[[4490 7641 5715 4452 7043 5740 6366 4905 4350 5761 2946 8249 5261]
 [4412 7564 5678 4682 6646 5677 6113 5642 4428 5806 2823 8553 5744]
 [4446 7602 5672 4642 6773 5692 6200 5456 4424 5809 2823 8482 5642]
 [3463 6905 5666 3140 5024 6108 6642 4221 4027 4319 5124 7512 4677]
 [3641 7007 5689 3188 5455 6118 6707 3974 4028 4492 4935 7450 4514]
 [4002 7242 5731 3450 6249 6020 6776 3739 4097 4900 4345 7503 4407]
 [3195 6764 5607 3267 4301 6074 6392 5070 4048 4193 5221 7799 5216]
 [4490 7647 5709 4553 6952 5710 6288 5140 4385 5803 2872 8361 5428]
 [3386 6879 5671 3140 4855 6125 6590 4386 4023 4281 5179 7546 4730]]
Report the entry directly below 6905.
7007
Report the largest entry in the last row.
7546
The smallest entry in the last row: 3140
The smallest entry in the last column is 4407
The third entry in reading order: 5715
The entry just right of 4097: 4900
The entry in the top-left corner is 4490
Report the fourth-last entry, reading row by row.
4281
Report the entry directly below the centre entry.
6776
Report the last entry, reading row by row.
4730
The entry in the bottom-left corner: 3386
The entry in the top-right corner: 5261
The entry at the centre -> 6707
Report the third entry on the diagonal from the top-right corner.
2823
The maximum -> 8553
Report the second entry in reading order.
7641
The median of all entries: 5455
The entry just left of the centre entry -> 6118
The fourth entry, reading row by row is 4452
Report the 5th entry, reading row by row.
7043
The second entry on the main diagonal is 7564
Report the entry directly below 7450.
7503
Report the entry directly above the centre entry.
6642
Report the last entry of the largest entry's row.
5744
The entry just right of 7799 is 5216
The entry directly above 3463: 4446
The entry just right of 6764 is 5607
The entry just left of the largest entry -> 2823
Report the entry just right of 5740.
6366
Report the entry directly below 3739.
5070

Read these off the grid that follows. Counting starts at 0.
1) Report the entry at row 2, column 1.
2) Report the bottom-left entry.
3) Report the entry in row 0 and column 1.
4) Report the top-right entry.
5) Report the entry at row 2, column 2.
6) Report the entry directly above the largest entry.
7) Report the entry in the top-left corner.
8) Report the entry in row 2 and column 0.
[[132 181 132 194  99  76  46 181  75 205 170 224 121  74  70]
 [161  87 146  60 162 201 249  71 217  49 121  51 146 203 212]
 [121  86 151 118 216 210 172 150  45 209  57 115 204 211  57]
 [ 68 166  92 177 213 153  67 206  92 186  56  68 195 168 133]
 [136 192 101 156  26  25  65 115 234  39 219 150  40  25 222]
 [ 67 159  95 172 211 152  75 198 102 174  54  64 188 167 142]
 [134 176 134 180 115  91  63 176  83 198 161 208 131  96  79]
 [ 67 161  93 179 218 157  74 204 101 182  54  61 197 169 140]
 [141 198 104 159  23  26  57 123 208  63 223 171  46  26 195]
 [131 196 100 152  34  33  61 123 215  51 208 149  49  37 211]
 [117 112 118 109 193 204 184 132 154 113  78  37 181 200 178]
 [205 101 189 105  74 135 218  75 173 102 211 208  89 114 135]
 [208 102 161  74  82 160 231  59 198  69 200 145 108 140 165]
 [155  78 148  67 169 206 250  75 206  59 111  50 150 202 203]
 [125 189 124 200 103  76  36 190  72 209 165 216 126  75  73]
 [ 67 171  87 178 191 132  53 200 100 172  67  74 176 147 138]]
1) 86
2) 67
3) 181
4) 70
5) 151
6) 231
7) 132
8) 121

Read these off the table that follows. Rows and columns are numbered from 0.
1) Which number is the entry at row 0, column 0?
2) Which number is the entry in row 0 and column 2?
3) Which number is the entry just right of 0?
4) Which number is the bottom-left entry?
5) Which number is the median entry?
6) Which number is the entry directly below -29?
7) Which number is the entry just right of 18?
8) Which number is the top-right entry?
[[ 16 -20  35   0 -23 -18 -29  20  19]
 [  4 -23   1  -3 -30 -23 -20  13  23]
 [ 18  -9   3 -11   2 -19  -3  24  22]]
1) 16
2) 35
3) -23
4) 18
5) 0
6) -20
7) -9
8) 19

W =
[[8528 8211 6608 8700 8441 5444 6264 7947 6220 8862 6279 6379]
 [7472 5845 4439 7316 6846 3212 3130 7744 5858 6745 5003 3610]
 [4182 6774 5383 5540 4881 5416 5266 4426 9149 5191 8987 5317]
 [3374 5354 5032 3185 3157 6046 5527 3180 7087 2956 7396 6508]
 [6802 6440 3246 6525 6869 3269 3413 7113 4722 6716 4601 3942]
 [4198 4940 7026 3817 4394 5623 6652 4396 4656 3613 3990 5805]
 [6370 4453 5009 4899 5604 6293 5710 6617 2938 5275 3201 5685]
 [9048 8499 5396 9148 8866 5036 5269 8714 7983 8919 7357 5250]]
The entry just left of the largest entry: 4426
The bottom-right entry -> 5250
The first entry in reading order?
Answer: 8528
The smallest entry in the last row: 5036
The second entry in reading order: 8211
The bottom-left entry?
Answer: 9048
The third entry on the diagonal from the top-right corner?
Answer: 5191
The entry directly below the smallest entry: 7983
The 2nd entry on the main diagonal?
Answer: 5845
The smallest entry in the first column?
Answer: 3374
The entry just left of 4881?
Answer: 5540
The entry directly below 4881 is 3157
The entry directly below 7087 is 4722
The entry just right of 3613: 3990
The entry just left of 3201 is 5275
The entry directly above 3613?
Answer: 6716
The entry directly below 4439?
Answer: 5383
The first entry on the diagonal from the top-right corner?
Answer: 6379
The entry just left of 7396?
Answer: 2956
The fourth entry, reading row by row?
Answer: 8700
The largest entry in the last column?
Answer: 6508
The entry just left of the smallest entry: 6617
The entry just right of 7947?
Answer: 6220
The largest entry in the first row?
Answer: 8862
The smallest entry?
Answer: 2938
The last entry of the largest entry's row -> 5317
The first entry of the smallest entry's row -> 6370
The largest entry?
Answer: 9149
The 3rd smallest entry -> 3130
The entry just right of 4899 -> 5604
